In the rows, zero is written as 128.
Rotation paths and how fast each direction turns (deg/step)
Each turn is a multiple of 5 degrees from 10 to 175, or 0.
Each row of a path follows its step; steps can be skipped.
Rotation 1:
step 0: [125 126 123 144 133 123 137 128 136 131 128 124 132 123 127 140 129 130
 130 142 142 124 123 126 117 125 132 136]
step 1: [122 126 135 132 131 130 135 133 130 129 126 120 144 127 111 135 132 121
 120 131 127 122 123 121 123 119 118 136]
step 2: [128 126 133 123 134 130 131 120 131 127 120 118 137 137 122 115 129 125
 120 118 116 132 116 120 119 125 127 128]
step 3: [125 128 122 124 130 132 132 111 132 127 124 137 122 127 129 125 126 128
 126 127 128 137 111 123 114 135 136 118]
step 4: [121 130 129 125 123 131 121 124 127 130 125 152 129 122 115 139 130 121
 129 127 137 128 127 131 120 128 135 121]
step 5: [134 133 132 119 127 124 121 136 126 138 124 134 135 127 115 126 127 124
 130 115 129 126 141 133 122 123 142 133]
step 6: [138 135 122 120 132 125 143 135 127 131 137 123 126 122 126 118 118 135
 132 120 124 129 135 126 119 131 139 130]
step 7: [130 133 122 128 123 129 145 133 122 115 137 138 123 124 121 125 121 137
 131 131 128 120 128 118 130 129 123 118]
step 8: [132 133 122 135 123 124 124 129 126 121 118 137 124 137 122 127 129 133
 125 124 127 112 130 119 143 117 126 121]
step 9: [131 141 121 132 137 120 126 120 135 138 123 121 120 131 137 133 130 130
 120 123 125 121 131 126 141 120 138 128]
step 10: [116 139 132 125 140 128 137 119 131 132 147 125 128 124 135 139 130 126
 124 131 124 127 133 132 135 126 129 124]
[125 131 131 126 125 132 130 130 124 128 133 125 131 131 131 126 127 131
 126 126 127 131 125 127 128 128 130 129]
85
[128 131 124 128 128 127 128 126 129 131 129 122 124 127 131 126 124 125
 131 131 129 130 127 126 125 128 132 126]
110
Rotation 2:
step 0: [125 113 116 127 126 132 120 128 119 136 127 124 124 120 124 119 125 131
 122 130 132 126 139 130 122 133 130 129]
step 1: [126 141 129 126 132 125 129 124 119 123 132 121 120 120 127 127 117 134
 121 135 124 127 120 123 125 125 139 135]
step 2: [132 124 123 132 136 136 128 141 122 123 124 124 126 124 132 116 128 132
 118 135 128 127 132 130 139 128 123 119]
step 3: [123 130 135 120 134 127 140 129 125 136 119 132 124 115 139 126 120 133
 131 125 131 125 122 128 126 125 129 135]
step 4: [124 123 124 132 129 136 136 132 116 129 121 116 118 133 133 136 132 119
 128 135 126 127 132 122 129 128 125 123]
step 5: [135 136 124 135 138 130 126 117 129 130 121 131 123 114 131 137 119 129
 135 127 133 126 129 133 133 126 121 130]
step 6: [135 128 127 128 133 126 133 139 123 125 129 129 124 127 125 130 132 119
 136 129 134 113 129 116 124 129 131 115]
step 7: [126 122 113 130 125 124 118 128 124 132 128 133 123 115 137 131 128 122
 132 127 138 129 129 137 127 130 135 134]
step 8: [133 133 127 130 129 118 127 131 123 117 127 121 124 130 127 137 130 133
 131 136 131 127 119 121 131 117 142 126]
step 9: [130 125 118 127 130 129 119 133 126 130 127 126 136 124 137 121 134 134
 133 126 130 121 129 138 145 124 126 122]
step 10: [128 129 136 122 120 120 139 130 126 126 133 129 129 124 144 131 127 131
 139 124 126 127 119 120 130 122 132 131]
[125 128 127 130 131 127 130 127 134 131 130 131 130 130 126 131 132 129
 123 126 126 130 126 127 127 131 129 126]
0
[130 133 128 127 130 127 127 128 130 129 129 126 130 123 125 126 129 123
 127 127 125 129 130 125 134 124 127 127]
100
[129 130 127 129 127 130 129 130 130 128 124 128 125 128 123 133 128 124
 130 122 132 128 129 127 128 131 126 130]
45
[131 132 128 130 131 131 128 127 127 125 133 128 129 130 127 128 126 132
 128 126 128 123 125 130 132 131 125 125]
100
Rotation 3:
step 0: [125 122 129 130 128 127 133 124 125 120 124 127 118 116 133 129 128 125
 149 127 115 126 123 123 130 120 128 112]
step 1: [121 144 120 119 128 131 124 120 121 130 119 132 129 125 122 133 110 126
 132 122 129 133 128 130 123 144 123 132]
step 2: [116 121 122 135 128 129 125 131 131 136 124 134 128 137 118 114 131 123
 129 135 113 137 130 128 137 125 138 137]
step 3: [138 130 141 131 141 140 117 134 144 125 136 127 123 131 127 133 123 134
 126 119 127 127 128 132 124 132 133 139]
step 4: [134 124 130 139 114 137 128 128 123 135 132 128 129 124 124 131 130 130
 114 136 121 118 120 127 125 132 135 111]
step 5: [136 146 128 124 127 118 123 125 129 119 117 117 131 127 126 126 134 136
 125 134 127 127 124 121 115 117 122 132]
step 6: [134 126 120 126 118 131 130 127 118 127 124 124 116 136 132 120 132 115
 126 125 141 133 122 143 138 122 128 129]
step 7: [125 119 124 120 131 121 137 131 133 132 129 129 138 139 127 131 138 144
 131 124 131 121 134 141 125 136 120 137]
step 8: [124 123 142 126 123 125 139 142 129 135 132 139 123 133 143 130 124 122
 126 129 136 126 132 114 125 121 134 125]
step 9: [129 132 126 127 133 119 133 124 128 114 138 125 144 118 130 135 134 122
 135 119 127 136 123 124 123 137 137 118]
step 10: [120 129 121 134 118 118 112 128 114 126 133 134 126 121 129 127 113 132
 131 126 126 131 130 124 139 122 117 127]
[129 127 131 124 131 133 127 131 127 133 133 131 129 128 128 132 133 128
 129 130 126 127 129 128 128 127 128 128]
80
[126 131 128 125 125 130 128 125 123 128 125 128 131 123 128 130 128 129
 127 126 126 133 124 129 128 123 128 128]
80
[130 132 123 128 128 128 125 129 124 124 128 126 125 126 129 129 131 126
 129 131 126 124 126 126 130 128 122 125]
70
[131 131 128 128 126 131 129 131 127 131 127 129 125 129 129 130 123 125
 123 125 132 132 128 125 130 130 125 128]
155
Rotation 4:
step 0: [133 131 130 124 135 133 128 134 129 141 126 128 121 134 129 130 133 125
 131 124 112 136 117 127 129 125 137 128]
step 1: [128 114 124 125 130 126 119 128 124 129 117 118 137 125 123 118 130 128
 126 134 121 135 127 131 128 138 132 125]
step 2: [134 130 135 132 127 125 126 133 133 125 137 117 125 130 126 117 130 128
 124 134 138 134 129 124 122 128 138 140]
step 3: [128 132 128 133 131 114 124 125 127 127 130 133 132 122 117 127 124 131
 133 131 131 128 131 138 138 126 120 142]
step 4: [128 130 130 127 143 123 136 132 127 131 131 130 127 134 122 132 135 125
 136 118 132 119 118 117 127 126 125 132]
step 5: [126 129 118 133 136 126 121 127 132 124 127 132 142 135 131 123 129 125
 136 130 111 124 128 127 128 130 129 121]
step 6: [130 121 135 139 126 124 124 139 132 126 123 132 129 132 129 127 127 120
 125 128 134 129 128 127 112 132 137 119]
step 7: [126 126 129 126 122 120 120 129 134 121 137 128 123 127 121 127 119 118
 123 135 124 137 134 129 130 117 121 127]
step 8: [134 125 138 130 130 131 140 125 123 129 124 126 118 126 117 126 130 122
 128 130 127 117 126 136 124 119 119 131]
step 9: [124 126 124 129 128 129 129 115 135 129 127 119 130 128 129 130 137 125
 140 115 117 130 130 128 131 117 132 132]
step 10: [136 125 126 128 138 134 122 113 130 123 117 130 134 127 129 126 131 123
 126 127 136 126 130 128 119 137 134 127]
[131 127 126 128 128 126 124 128 128 124 128 126 128 124 128 129 131 131
 126 128 125 126 128 126 124 130 134 124]
80
[123 127 130 129 129 129 131 125 126 130 126 128 130 131 126 126 131 129
 123 125 121 125 127 125 129 128 130 129]
85
[128 130 126 129 128 129 126 124 124 127 128 124 132 125 128 129 130 128
 129 127 132 125 127 127 126 125 128 136]
55
Rotation 5:
step 0: [126 123 131 129 117 139 138 127 145 123 123 131 132 127 137 124 123 134
 141 125 121 130 142 131 121 125 124 119]
step 1: [125 131 119 120 133 116 131 136 129 134 129 120 137 125 122 130 128 135
 128 136 139 116 145 132 135 123 119 137]
step 2: [130 130 136 131 125 129 136 120 135 132 140 127 125 126 121 145 130 111
 131 128 116 126 134 133 134 129 141 134]
step 3: [140 119 120 117 132 131 118 132 129 125 131 134 130 125 142 137 121 137
 124 134 128 122 123 118 141 124 138 122]
step 4: [134 136 131 125 127 125 122 127 125 113 123 109 134 134 133 128 121 123
 138 126 130 129 119 140 118 131 137 137]
step 5: [127 121 132 125 122 132 137 127 127 137 136 118 137 117 141 119 133 123
 128 141 129 141 127 120 121 122 124 118]
step 6: [121 133 127 126 125 128 125 122 119 124 126 119 129 134 129 132 133 142
 115 126 126 138 146 143 139 134 126 123]
step 7: [127 134 133 126 135 135 146 131 115 134 126 128 122 121 124 128 134 123
 116 135 130 114 123 126 126 136 140 134]
step 8: [130 113 129 129 148 132 119 128 129 125 131 131 116 124 129 131 130 123
 125 117 127 137 120 138 133 123 133 114]
step 9: [127 139 125 122 126 132 131 131 127 124 125 127 133 125 126 133 129 149
 136 116 136 129 110 122 116 134 129 123]
step 10: [125 125 136 131 127 116 119 134 124 136 134 122 118 126 125 128 126 122
 121 134 128 135 127 129 107 128 112 130]
[129 128 127 128 128 129 123 125 128 129 128 128 131 128 128 128 130 128
 125 123 132 129 127 135 130 125 127 132]
155
[127 128 125 126 131 127 130 125 129 129 133 127 125 128 126 124 131 124
 132 128 129 133 126 127 131 126 128 130]
120
[130 127 129 125 126 127 129 130 126 128 124 123 125 129 121 127 128 131
 129 130 128 126 126 128 128 129 128 134]
130
[126 124 124 129 127 129 128 127 129 127 124 125 125 126 130 129 127 131
 126 125 124 130 128 125 131 122 127 127]
135
Rotation 6:
step 0: [135 130 127 133 139 130 138 123 121 132 129 122 123 146 132 129 127 125
 132 130 119 135 125 128 121 121 128 132]
step 1: [124 129 129 127 130 122 118 122 137 127 136 132 140 138 126 131 129 131
 122 132 121 134 131 129 120 114 132 120]
step 2: [122 131 118 137 119 129 129 125 115 136 130 127 130 131 132 123 143 123
 130 129 122 131 135 122 126 124 133 121]
step 3: [122 137 118 116 122 120 139 132 135 130 122 130 132 134 126 128 125 128
 135 121 124 129 133 131 132 117 133 120]
step 4: [125 134 119 123 119 142 128 126 130 133 134 128 127 128 117 121 129 124
 115 120 120 130 132 127 127 125 122 134]
step 5: [122 125 125 124 128 126 128 131 126 139 121 128 131 120 138 130 123 125
 133 119 117 138 132 137 127 123 123 141]
step 6: [113 128 127 122 131 126 129 117 133 125 126 123 123 125 119 142 131 124
 121 129 116 127 131 131 124 136 133 132]
step 7: [118 134 135 137 129 128 124 124 125 135 118 134 121 127 127 128 127 131
 123 133 133 134 142 133 137 125 134 138]
step 8: [117 125 129 127 125 120 117 134 132 129 111 123 129 126 121 127 128 123
 125 129 125 127 123 125 141 134 125 121]
step 9: [133 129 136 126 116 128 135 121 129 138 128 135 116 125 123 126 123 120
 129 135 127 122 122 125 142 131 129 133]
step 10: [121 132 136 130 127 132 120 136 144 127 127 125 125 125 129 122 123 133
 139 134 126 121 120 133 129 126 120 136]
[127 129 128 134 125 132 123 127 131 127 131 129 130 127 127 126 127 132
 126 128 130 128 130 129 129 125 127 131]
125
[130 127 125 124 123 131 131 131 130 129 129 130 128 129 127 125 126 128
 130 125 128 123 124 129 130 129 123 131]
65
[131 128 131 126 129 127 127 125 124 129 127 123 126 128 131 124 127 131
 131 127 127 125 133 130 131 124 128 130]
155
[129 130 128 133 128 128 134 129 129 133 125 130 129 129 133 127 127 130
 130 129 130 133 128 127 128 128 128 132]
155
Rotation 7:
step 0: [127 117 121 127 138 131 126 121 132 146 132 130 131 128 128 119 132 134
 134 120 121 132 130 130 136 130 128 123]
step 1: [131 118 122 127 131 136 122 119 121 123 134 132 129 128 123 129 128 133
 131 128 122 131 139 143 126 121 123 118]
step 2: [122 125 130 131 130 130 129 123 135 128 125 133 137 132 127 140 128 137
 125 128 118 140 121 139 133 126 120 122]
step 3: [126 127 136 123 130 130 131 120 115 132 133 126 135 123 129 133 129 141
 133 139 125 138 125 130 139 128 130 125]
step 4: [128 122 119 126 135 131 122 119 127 136 119 117 135 125 125 130 137 127
 136 131 119 136 130 121 138 126 123 127]
step 5: [133 126 114 126 126 138 121 125 120 136 124 140 125 121 131 123 130 130
 129 132 120 135 129 134 132 124 125 119]
step 6: [126 119 119 129 130 137 128 123 135 129 132 130 130 133 120 131 134 132
 124 137 127 142 121 139 125 120 134 123]
step 7: [126 123 132 121 134 138 127 130 119 128 133 136 135 127 114 138 127 138
 126 131 122 134 119 123 130 126 122 125]
step 8: [131 132 130 121 142 137 127 127 130 132 129 121 141 123 129 129 136 127
 124 137 126 135 129 127 137 132 124 116]
step 9: [123 131 123 127 138 138 126 131 121 133 120 128 122 113 126 129 138 128
 139 134 121 132 126 136 128 127 124 124]
step 10: [136 123 115 134 131 133 129 135 124 140 129 126 132 130 123 130 128 123
 125 136 117 135 122 141 126 129 131 127]
[126 128 126 131 127 126 132 131 130 128 130 129 129 127 130 128 129 134
 130 132 126 130 125 129 125 128 131 133]
100
[125 130 134 129 128 131 127 128 125 127 127 123 131 129 128 123 129 131
 124 127 127 129 126 125 129 126 127 130]
80
Rotation 8:
step 0: [126 123 124 131 128 126 132 125 119 122 135 125 134 112 132 117 119 125
 119 133 120 128 125 124 128 115 126 129]
step 1: [133 140 133 137 131 125 134 133 120 139 126 122 129 131 130 128 125 122
 125 140 130 128 128 114 131 118 131 122]
step 2: [122 131 121 134 130 131 117 136 131 137 131 115 120 127 126 123 114 133
 133 129 138 122 127 127 129 120 126 130]
step 3: [130 124 127 130 116 126 118 135 117 123 131 128 128 132 133 123 126 121
 127 119 133 131 113 126 138 118 125 132]
step 4: [125 124 131 142 122 127 129 140 129 133 131 139 124 133 122 114 132 124
 129 135 123 126 129 121 140 130 131 131]
step 5: [134 124 119 126 120 134 126 134 125 141 144 131 126 127 133 119 119 124
 125 130 120 124 134 131 119 127 130 124]
step 6: [130 130 140 133 128 116 120 133 119 135 134 127 135 135 135 132 114 125
 127 126 120 133 123 125 123 135 130 130]
step 7: [119 121 136 136 132 123 127 135 119 133 126 130 117 124 134 128 124 132
 131 135 123 116 126 134 128 128 114 134]
step 8: [135 118 126 130 122 132 131 138 115 137 122 123 129 124 131 135 133 128
 121 126 123 122 126 132 127 115 138 135]
step 9: [120 129 134 129 125 128 119 134 132 130 128 121 133 123 121 126 126 128
 118 134 118 119 120 115 128 130 140 135]
step 10: [123 137 137 124 129 135 125 129 131 137 132 128 120 123 131 120 128 117
 122 129 125 123 115 131 122 116 122 124]
[129 129 130 129 128 123 129 132 130 126 128 128 130 130 125 130 130 128
 133 132 129 125 126 123 128 132 129 126]
140
[128 127 128 129 131 126 127 128 121 129 126 121 127 125 131 130 129 130
 129 130 129 131 133 127 128 130 126 126]
60
Rotation 9:
step 0: [122 129 132 129 135 126 126 128 128 126 129 118 118 138 136 132 127 129
 135 118 136 119 115 142 134 132 127 119]
step 1: [125 121 134 131 125 135 129 130 128 117 122 133 136 144 126 122 120 130
 137 125 138 124 136 134 138 135 132 131]
step 2: [124 120 133 127 138 140 127 125 124 122 125 132 145 124 120 136 129 127
 116 126 140 126 127 133 123 128 135 122]
step 3: [131 123 129 115 129 136 136 122 128 136 135 128 133 125 141 141 121 138
 123 120 133 123 131 133 125 133 121 134]
step 4: [122 131 126 121 125 139 134 123 131 136 129 120 121 134 121 131 120 132
 137 117 132 135 115 134 126 137 135 127]
step 5: [130 127 122 124 122 131 134 131 129 127 127 122 135 133 121 118 136 135
 135 135 138 125 131 147 134 135 128 118]
step 6: [128 131 127 126 141 135 124 129 121 121 122 132 125 132 129 135 124 140
 122 128 139 130 134 132 138 127 128 109]
step 7: [129 128 133 120 125 135 137 140 137 117 129 130 125 132 134 139 121 129
 124 121 144 118 128 127 124 125 129 130]
step 8: [121 129 133 121 133 136 130 132 139 134 133 131 138 124 114 136 116 129
 134 128 135 135 128 134 132 133 128 137]
step 9: [131 133 134 120 133 128 127 124 133 142 118 116 137 122 129 123 126 134
 123 128 136 122 121 144 128 130 129 125]
step 10: [118 134 130 123 132 138 132 126 126 126 123 121 126 134 145 126 131 134
 131 124 132 129 125 131 144 140 123 123]
[129 129 125 131 130 126 130 126 130 127 128 129 126 134 126 124 132 130
 127 127 128 127 124 128 133 130 124 126]
70
[128 129 126 134 128 131 126 132 127 131 128 123 127 129 133 126 130 129
 132 129 128 130 130 130 127 129 130 125]
70
[127 128 128 129 125 132 132 128 128 125 125 125 122 131 130 129 124 123
 128 130 127 128 127 126 129 130 128 132]
110
[124 129 125 128 128 131 129 129 129 128 131 128 127 128 132 134 131 130
 127 125 127 125 127 124 126 125 124 127]
95
[133 128 128 133 131 131 131 130 131 132 131 130 131 128 128 129 127 126
 124 126 130 131 127 127 126 129 127 131]
70
Rotation 10:
step 0: [121 140 130 128 126 127 126 134 127 127 134 143 134 122 120 123 137 132
 118 123 123 127 129 136 132 135 123 125]
step 1: [125 122 134 123 114 124 136 135 135 127 130 125 118 136 121 116 131 120
 124 121 126 134 129 124 122 126 130 136]
step 2: [130 128 123 136 130 118 116 124 127 122 113 122 126 140 131 128 128 128
 123 134 121 127 122 122 130 117 128 128]
step 3: [134 134 127 116 134 123 133 120 123 125 133 128 131 131 133 126 134 140
 122 137 130 132 130 134 133 131 113 120]
step 4: [123 136 133 116 119 124 131 133 135 135 123 118 134 124 124 121 116 127
 133 129 135 127 127 135 121 138 129 129]
step 5: [127 131 120 131 129 127 117 134 131 137 126 130 128 142 123 135 125 121
 131 119 141 133 125 131 136 118 131 129]
step 6: [136 131 130 120 135 127 118 126 117 131 142 121 129 126 130 130 140 126
 126 122 125 128 125 113 130 128 128 123]
step 7: [136 122 130 133 131 123 137 122 138 133 135 122 141 130 125 119 126 130
 142 133 122 123 128 126 119 132 127 128]
step 8: [117 121 132 131 140 121 121 130 128 124 128 135 125 127 120 131 116 124
 134 131 132 119 130 139 134 121 123 129]
step 9: [128 130 125 112 121 134 123 126 124 124 133 143 122 125 122 135 129 133
 132 128 133 125 131 114 126 125 126 135]
step 10: [133 132 120 133 125 134 135 124 139 127 135 112 121 128 137 133 123 126
 127 128 127 118 130 122 119 126 130 136]
[129 129 130 126 132 126 127 134 126 128 131 128 123 125 129 128 132 129
 130 129 127 132 131 132 129 125 126 129]
135
[129 127 123 133 130 126 126 129 129 132 124 127 125 129 125 131 126 128
 128 127 126 127 127 132 123 126 127 126]
125
Rotation 11:
step 0: [123 126 123 138 127 129 128 115 130 125 134 122 143 116 133 133 134 130
 118 124 138 125 126 130 122 138 125 120]
step 1: [140 122 117 135 123 128 129 132 118 128 121 129 132 129 125 126 112 124
 130 135 135 129 127 127 128 114 138 133]
step 2: [125 126 124 132 115 124 125 137 131 121 135 129 127 125 134 132 133 132
 139 124 104 121 130 131 126 130 126 129]
step 3: [124 123 130 129 149 133 123 125 130 131 135 126 123 119 130 118 132 120
 124 125 126 134 122 129 137 122 127 143]
step 4: [127 141 135 124 119 125 116 124 119 136 128 129 124 133 124 127 130 117
 133 132 133 131 134 119 113 138 128 132]
step 5: [118 129 132 124 132 119 136 126 138 130 142 135 134 133 124 135 112 131
 120 137 129 123 125 135 132 130 131 122]
step 6: [128 126 126 119 118 130 123 125 128 120 121 121 126 120 132 141 134 127
 122 117 138 127 116 125 127 116 137 126]
step 7: [126 124 120 142 129 137 137 125 122 140 123 144 131 124 132 134 126 136
 135 123 125 126 138 124 127 131 136 132]
step 8: [139 123 121 142 122 126 122 123 131 118 142 120 135 123 133 115 128 123
 119 129 125 125 125 127 128 134 123 126]
step 9: [128 127 121 125 133 120 126 135 122 128 127 124 126 132 123 127 125 114
 145 138 123 134 128 132 127 113 135 137]
step 10: [119 129 137 122 126 125 114 135 134 130 131 135 118 119 131 135 127 132
 125 125 114 124 129 134 122 139 120 134]
[130 127 128 129 127 132 126 130 125 130 128 131 127 134 129 134 127 130
 131 129 126 134 126 128 124 130 128 128]
135
[130 124 122 132 127 132 130 126 127 124 126 127 126 124 129 126 126 128
 130 128 126 128 129 130 125 127 130 124]
55
[124 126 133 127 131 128 128 128 129 128 126 126 127 127 126 130 123 127
 128 126 131 127 126 127 123 130 130 122]
60
[127 128 128 127 125 128 127 132 126 132 124 133 127 130 130 125 130 126
 129 130 128 122 130 131 126 129 132 127]
135
Rotation 12:
step 0: [129 122 122 132 131 136 133 127 136 116 133 117 121 138 125 135 125 134
 125 129 127 127 124 139 128 136 118 122]
step 1: [127 127 127 132 121 128 131 124 131 121 133 135 137 139 121 142 124 137
 119 133 130 129 129 122 115 126 125 122]
step 2: [131 129 127 126 120 128 131 124 123 137 127 128 114 139 127 123 121 144
 121 132 126 122 124 123 126 125 123 119]
step 3: [117 131 122 135 123 131 132 124 112 119 131 126 124 131 124 124 132 137
 120 131 121 128 119 125 129 137 122 134]
step 4: [117 132 118 137 124 122 123 111 131 128 119 124 132 125 123 124 124 138
 127 127 124 127 130 128 116 128 126 128]
step 5: [128 129 121 132 132 129 125 118 125 123 134 132 120 122 128 124 133 145
 123 120 127 124 135 139 133 123 128 119]
step 6: [125 127 118 133 136 129 124 127 130 115 125 119 126 136 127 137 130 134
 125 126 125 133 136 127 133 124 111 126]
step 7: [131 127 128 141 124 129 131 118 133 127 122 137 130 141 121 141 128 132
 131 131 127 117 134 131 128 129 123 120]
step 8: [131 135 125 131 127 129 122 124 128 133 131 135 116 129 129 140 130 138
 119 134 132 124 115 122 132 125 118 122]
step 9: [130 130 120 134 121 135 125 129 125 119 127 125 116 133 121 132 117 137
 131 129 124 124 120 130 124 137 122 139]
step 10: [122 131 120 134 126 129 124 116 117 123 130 137 128 130 127 131 122 131
 122 129 131 124 130 129 107 123 130 131]
[126 124 128 129 128 128 128 125 126 132 131 127 122 131 129 128 132 124
 129 127 129 124 128 131 125 125 130 126]
135
[127 129 126 126 129 125 126 128 132 132 124 122 126 129 130 127 124 127
 128 129 128 130 128 126 126 125 124 128]
160
[130 125 127 130 129 125 132 130 131 128 130 127 131 134 132 131 127 128
 128 125 132 130 130 127 131 128 127 124]
60
